|  25.2 |  27.5 | -39.9 |
|   1.9 | -24.0 |  -3.2 |
|  18.4 |   6.4 |  14.3 |
|  21.7 |   2.6 |  14.2 |
->
| -24.0 |  -3.2 |
|   6.4 |  14.3 |

| -21.0 | -19.7 |   1.4 | -21.0 |
| -41.2 | -21.1 | -45.1 | -41.2 |
|  -4.7 |  -6.9 |  -3.0 |  -4.7 |
->
| -21.1 | -45.1 |
|  -6.9 |  -3.0 |

|  26.2 |  46.3 |   0.3 |
|  33.1 | -10.3 |  46.6 |
|  28.4 | -14.3 |  25.9 |
|  26.8 | -14.8 |  51.6 |
->
| -10.3 |  46.6 |
| -14.3 |  25.9 |

|   9.5 |  14.0 |  23.1 |  18.5 |  11.2 |
| -14.3 | -12.2 | -46.5 | -30.6 | -13.0 |
| -18.7 |  -7.9 |  38.9 |  10.1 |  13.8 |
->
| -12.2 | -46.5 |
|  -7.9 |  38.9 |

|  10.8 | -19.8 |  21.2 |
|  20.0 | -19.0 |  31.1 |
| -35.1 | -46.6 | -37.4 |
| -36.2 | -38.6 | -36.7 |
| -14.8 |  -2.6 | -13.2 |
->
| -19.0 |  31.1 |
| -46.6 | -37.4 |

|  -9.3 |   0.3 | -27.6 |  14.3 | -49.2 |
|  -2.6 |  22.0 |  -5.9 | -11.4 | -25.3 |
|  -9.3 | -48.6 |  43.5 |  37.3 |   2.8 |
| -29.5 |   0.5 | -28.0 |   5.3 | -18.0 |
|  -5.2 | -32.0 |  39.9 |  30.9 |  47.3 |
->
|  22.0 |  -5.9 |
| -48.6 |  43.5 |
